Each row has a name. After each piece below comes the name of the row it's from, unless a question asks for something else. Each question is about the rows just above it. Places in a row count from 1.

z_408: [97 62 29 65 111 111 168 109 80 92]
z_96: [145 70 107 50 124 69 39 101 65 48]
z_156: [97 62 120 65 111 111 168 109 80 92]
z_784: [110 69 116 94 86 142 81 92 41 98]
z_736: [107 71 109 105 72 177 102 87 26 120]
z_450: [107 71 109 105 72 177 102 87 79 97]
z_302: [106 49 96 64 124 87 127 54 104 123]
z_312: [93 113 108 97 102 108 91 101 117 112]
z_142: [120 62 97 97 90 99 144 113 91 99]
z_364: [44 115 114 127 72 120 126 82 135 114]
z_134: [25 159 127 147 97 180 120 127 127 106]
z_948: [145 70 107 50 124 69 39 101 65 78]
Shuffled z_450 with one entry gone: [72 109 79 107 102 97 177 87 105], missing | [71]
[62 97 97] begins in row and place | z_142, 2
[50 124 69 39 101 65 48] begins in row and place | z_96, 4
z_364 without one entry, shuffled: [114 114 127 126 135 120 72 44 82]. Gone: | [115]
Row and place where [97 62 120] starts: | z_156, 1

z_134: [93 94 95 94 93 93 93 96 96 96 95 94 94 94 93 91 93 93 95 96 94 93 94 95 94 93 94 93 95 93 94 93 94 93 93 95 94 95 95 93 96 92 95 95 96 95 95 94 95 93 93 92 92 96 96 94 92 94 93 95 94 95]
z_408: [110 93 107 109 95 102 108 101 102 107 96 105 106 109 111 102 110 96 90 113 113 113 90 94 109 91 112 94 100 87 108 91 98 97 108 97 108 115 110 89 106 95 100 92 110 89 89 93 91 88 100 108 106 110 98 91 106 93 104 112 112 101]
z_142: [96 113 79 107 117 127 123 80 88 91 86 80 76 80 110 117 120 119 77 96 90 118 73 81 100 77 120 120 92 98 113 79 93 101 133 83 132 111 93 91 94 123 112 109 86 113 107 72 115 81 124 130 98 108 80 86 101 66 78 111 111 117]
z_736: [100 101 100 100 101 101 100 101 101 100 101 100 100 100 100 101 101 101 101 100 100 100 101 101 101 101 100 102 101 101 101 101 100 101 100 100 101 100 100 101 100 101 101 101 100 101 102 101 101 101 101 101 100 100 101 101 100 101 100 100 100 101]
z_96: [93 94 95 94 93 93 93 96 96 96 95 94 94 94 93 91 93 93 95 96 94 93 94 95 94 93 94 93 95 93 94 93 113 93 38 130 40 73 102 117 105 63 75 86 118 83 91 148 77 132 55 42 95 83 132 127 91 155 131 73 77 71]
z_364: [81 83 84 80 79 80 78 87 85 85 83 83 83 83 93 93 93 95 91 83 83 79 86 86 84 84 81 81 85 82 82 84 81 84 78 83 79 81 84 82 84 78 83 83 84 82 83 84 82 84 81 78 80 82 86 83 80 86 83 82 80 82]
z_784: [90 110 53 91 124 142 136 52 64 72 64 59 53 61 111 96 90 110 102 84 77 127 43 55 92 53 127 127 75 90 115 58 81 93 153 62 148 110 78 80 76 136 109 103 64 111 100 44 114 60 133 148 96 102 52 68 101 34 58 109 112 117]
Where does [111 102 110 96 90] start? Give its row and place. | z_408, 15
find: [93 94 95 94 93 93 93 96 96 96 95 94 94 94 93 91 93 93 95 96 94 93 94 95 94 93 94 93 95 93 94 93 94 93 93 95 94 95 95 93 96 92 95 95 96 95 95 94 95 93 93 92 92 96 96 94 92 94 93 95 94 95] | z_134
[94 93 93 95 94 95] begins in row and place | z_134, 33
Which entry of z_784 is missing from [90 114 93 96 72 55 127 124 76 142 96 68 112 127 148 80 53 75 84 62 153 43 34 110 136 109 100 53 91 148 90 90 58 117 58 102 59 111 78 111 127 77 109 64 103 52 44 110 60 102 53 133 64 136 81 61 64 101 115 110 52]? | [92]

z_96: [111 109 74 99 72 138 74]
z_156: [88 86 120 101 143 64 126]
z_450: [99 95 99 99 109 110 102]
z_948: [91 100 125 101 100 52 121]
z_784: [99 95 121 99 111 145 152]
z_736: [113 91 125 98 141 144 165]
z_408: [101 97 95 99 86 122 96]
z_312: [99 115 102 100 99 98 100]
z_364: [93 43 69 101 90 94 44]
z_142: [85 112 76 101 67 48 40]
Row and place where [91 125 98 141 144 165] starts: | z_736, 2
z_156 without one entry, shuffled: [64 86 126 88 143 101]. Gone: | [120]
z_364 without one entry, shuffled: [101 90 93 69 43 94]. Gone: | [44]
find: [99 95 99 99 109 110 102] | z_450
Which entry of z_156 is missing from [64 86 101 143 126 120]? | [88]
z_948 without one entry, shuffled: [100 101 121 91 100 52]. Gone: | [125]
[109 74 99 72 138 74] begins in row and place | z_96, 2

z_134: [160 90 77 123 80 148 56]
z_736: [170 91 77 123 77 149 56]
z_948: [164 90 77 78 80 148 56]
z_784: [82 148 56 123 80 148 56]
find: [160 90 77 123 80 148 56] | z_134
Shuffled z_948 with one entry gone: [56 148 90 80 77 78], missing | [164]
Shuffled z_784 with one entry gone: [148 148 82 80 56 56], missing | [123]
z_948 without one entry, shuffled: [148 78 80 90 56 164]. Gone: | [77]
Which entry of z_948 is missing from [148 164 78 77 80 90]? | [56]
z_948 without one entry, shuffled: [80 164 56 148 78 90]. Gone: | [77]

z_408: [87 135 69 105 126 97]
z_948: [94 143 133 80 53 81]
z_134: [118 70 117 70 118 111]
z_450: [87 86 145 163 77 131]
z_156: [94 143 133 80 75 144]
z_784: [54 48 111 160 128 115]
z_96: [94 143 133 80 53 131]
z_450 without one entry, shuffled: [131 145 163 86 77]. Gone: | [87]
z_156 without one entry, shuffled: [133 94 80 75 144]. Gone: | [143]
Which entry of z_450 is missing from [145 131 87 163 86]? | [77]
Where does [87 135] start? Give its row and place. | z_408, 1
Which entry of z_948 is missing from [53 133 81 94 143]? | [80]
Shuffled z_784 with one entry gone: [160 128 111 54 48], missing | [115]

z_364: [99 115 97 98 110 102 102 90 100 91]
z_736: [90 87 95 104 117 101 104 94 99 93]
z_134: [94 58 102 104 97 97 98 92 99 111]
z_96: [102 70 106 100 85 96 92 96 99 116]
z_156: [96 113 96 100 113 102 103 100 100 114]
z_784: [77 27 94 108 119 99 104 82 99 102]
Which entry of z_784 is missing from [99 94 108 119 82 77 27 99 102]? | [104]
Which entry of z_96 is missing from [85 99 92 100 70 96 106 102 96]? | [116]
Where does [113 102 103 100] start? Give its row and place. | z_156, 5
Which entry of z_364 is missing from [98 102 102 90 99 100 110 115 97]? | [91]

z_784: [131 79 94 126 78]
z_408: [151 78 85 69 54]
z_142: [121 132 111 119 130]
z_134: [157 77 92 151 77]
z_364: [152 153 96 145 83]
[79 94] begins in row and place | z_784, 2
z_364 without one entry, shuffled: [153 83 96 145]. Gone: | [152]
Row and place where [151 77] starts: | z_134, 4

z_736: [104 93 99 116 54 117 92 93]
z_302: [97 71 96 93 97 90 72 91]
z_948: [97 72 96 92 97 90 74 92]
z_408: [104 97 100 88 91 142 36 99]
z_736 without one entry, shuffled: [117 99 54 104 93 93 116]. Gone: | [92]
Which entry of z_948 is missing from [97 74 96 92 97 90 92]? | [72]
z_736 without one entry, shuffled: [92 104 93 54 99 93 116]. Gone: | [117]

z_96: [78 110 79 150 102 87 113 91 152 119 133 102 76 83 108 114 134 96 123 112 104 114 80 105 103 79 94 125 80 108 67 89 77 140 102 77 128 94 102 107 53 116 71 103 56 87 109 50 63 92 87 132 133 117 111 105 80 74 126 88]
z_736: [115 75 105 58 131 132 111 120 53 61 87 134 102 109 86 135 96 125 134 68 134 82 71 114 109 111 52 92 123 143 60 89 107 101 95 91 53 103 118 139 81 93 124 110 84 103 119 108 56 94 92 116 93 102 50 106 137 106 92 113]
z_784: [144 98 74 159 83 108 61 129 118 120 84 73 115 109 148 78 51 47 74 51 105 100 141 74 81 69 122 90 83 112 99 69 106 129 103 100 76 84 57 110 109 149 114 92 111 84 37 131 98 53 114 124 88 107 132 131 103 109 103 115]
z_156: [115 75 105 58 131 132 111 120 53 61 87 134 102 109 86 135 96 125 134 68 134 82 71 114 109 111 52 92 123 143 60 89 107 101 95 91 53 103 118 139 81 93 124 110 84 103 119 108 56 94 92 116 93 102 50 106 137 94 59 98]
[102 107 53 116] begins in row and place | z_96, 39
Which entry of z_96 is missing from [126 80 114 108 87 114 94 125 128 103 67 116 152 110 77 94 133 74 105 107 79 108 103 56 76 91 63 134 102 117 53 78 123 140 77 89 102 133 102 113 79 87 102 83 150 80 112 92 111 105 96 80 50 109 88 119 132 87 71]? | [104]
find: [115 75 105 58 131 132 111 120 53 61 87 134 102 109 86 135 96 125 134 68 134 82 71 114 109 111 52 92 123 143 60 89 107 101 95 91 53 103 118 139 81 93 124 110 84 103 119 108 56 94 92 116 93 102 50 106 137 106 92 113] | z_736

z_134: [82 103 105 109 92 84 90 79 82 102 110 80 99 100 115 105 109 92 84 98 107 96 113 81 101 97 85 134 91 107 114 102 112 102 75 109 106 112 81 109 100 112 100]
z_96: [114 98 98 117 99 75 90 79 82 102 110 80 99 100 115 105 109 92 84 98 107 96 113 81 101 97 117 37 121 86 66 96 75 92 133 93 98 88 135 84 97 89 93]
z_784: [117 94 105 69 114 91 107 115 103 118 73 110 91 106 112 107 124 92 114 145 122 123 102 83 92 114 135 129 108 120 107 108 76 100 76 113 124 99 83 112 92 101 119]
The row with [114 98 98 117 99 75 90 79 82 102 110 80 99 100 115 105 109 92 84 98 107 96 113 81 101 97 117 37 121 86 66 96 75 92 133 93 98 88 135 84 97 89 93] is | z_96
Shuffled z_784 with one entry gone: [73 91 91 114 92 123 94 114 99 120 107 83 124 112 108 100 83 103 107 114 105 119 102 115 122 101 110 117 124 135 107 145 129 108 112 92 92 69 113 76 76 106], missing | [118]
Row and place where [92 101] starts: | z_784, 41

z_134: [100 79 100 144 104]
z_364: [112 100 103 98 117]
z_450: [97 100 81 101 101]
z_96: [103 101 94 100 104]
z_408: [88 100 123 101 67]
z_948: [75 101 132 97 54]
z_142: [81 101 118 101 61]
z_156: [99 101 110 102 96]
z_784: [69 99 165 111 55]
z_736: [125 100 62 101 147]
z_312: [120 100 80 100 144]
Which entry of z_450 is missing from [101 101 97 81]? | [100]
[100 80 100 144] begins in row and place | z_312, 2
Shuffled z_96 with one entry gone: [94 104 100 103], missing | [101]

z_736: [102 156 153 164 94 148 108 97 171 180 153 150 113 101 154 110 164 93 110 153 87 100]
z_302: [102 156 139 148 150 165 148 175 103 104 153 94 147 157 99 154 149 93 162 99 157 160]
z_948: [171 156 153 148 168 165 148 113 171 104 153 150 147 175 99 95 149 93 103 99 105 160]
z_312: [154 93 112 148 94 148 108 160 103 161 171 150 113 101 154 95 164 155 92 170 157 115]
z_948 without one entry, shuffled: [148 153 160 104 156 150 153 113 147 103 175 168 149 99 165 171 148 95 99 171 93]. Gone: | [105]
z_948 without one entry, shuffled: [153 160 148 153 171 168 147 149 156 103 148 93 175 165 171 95 150 105 99 113 99]. Gone: | [104]

z_96: [120 56 96 39 129 111 104 100 108 68]
z_948: [89 125 102 132 83 94 97 99 93 119]
z_364: [79 125 102 91 100 72 75 107 77 109]
z_142: [62 84 73 103 99 61 63 107 71 109]
z_312: [79 83 81 91 100 72 75 107 100 107]
z_302: [79 83 81 91 100 72 75 107 77 73]
Which entry of z_312 is missing from [72 100 100 83 91 107 107 79 81]? | [75]
Which entry of z_302 is missing from [107 77 83 81 91 100 75 79 73]? | [72]
z_364 without one entry, shuffled: [91 79 102 100 72 109 107 75 77]. Gone: | [125]
Shuffled z_948 with one entry gone: [99 132 119 125 93 94 97 102 83], missing | [89]
find: [89 125 102 132 83 94 97 99 93 119] | z_948

z_302: [103 140 95 116]
z_364: [96 88 71 63]
z_156: [108 141 112 126]
z_450: [102 111 95 96]
z_784: [97 59 147 139]
z_134: [94 36 174 161]
z_408: [101 63 165 153]
z_948: [141 108 105 92]
Shuffled z_408 with one entry gone: [165 63 101], missing | [153]
Row and place where [108 141] starts: | z_156, 1
z_450 without one entry, shuffled: [102 95 111]. Gone: | [96]
[36 174] begins in row and place | z_134, 2
Where does [103 140] start? Give its row and place. | z_302, 1

z_450: [107 99 98 70 58 152]
z_784: [110 121 104 90 128 105]
z_312: [109 89 89 97 142 95]
z_408: [67 130 89 128 90 104]
z_96: [129 89 94 122 100 100]
z_134: [118 98 101 77 117 37]
z_948: [81 82 97 160 33 54]
z_156: [104 91 115 127 64 91]
z_364: [113 90 120 121 129 147]
z_142: [125 110 99 102 122 140]
z_302: [97 135 81 67 67 97]
z_736: [93 103 114 160 102 139]
Which entry of z_784 is missing from [104 110 105 90 128]? | [121]
Which entry of z_784 is missing from [105 90 110 128 121]? | [104]
Which entry of z_736 is missing from [114 139 102 160 93]? | [103]
Where does [104 90 128 105] start? Give its row and place. | z_784, 3
Where does [130 89] start? Give its row and place. | z_408, 2
z_948 without one entry, shuffled: [97 82 33 81 54]. Gone: | [160]
z_134 without one entry, shuffled: [77 118 101 98 117]. Gone: | [37]

z_408: [122 95 71 87 40 49 114]
z_312: [129 124 128 75 115 132 109]
z_736: [167 104 174 83 113 87 72]
z_96: [95 71 122 88 48 58 111]
Row and place where [95 71 122] starts: | z_96, 1
Which entry of z_312 is missing from [129 115 75 132 109 124]? | [128]
[122 95 71] begins in row and place | z_408, 1

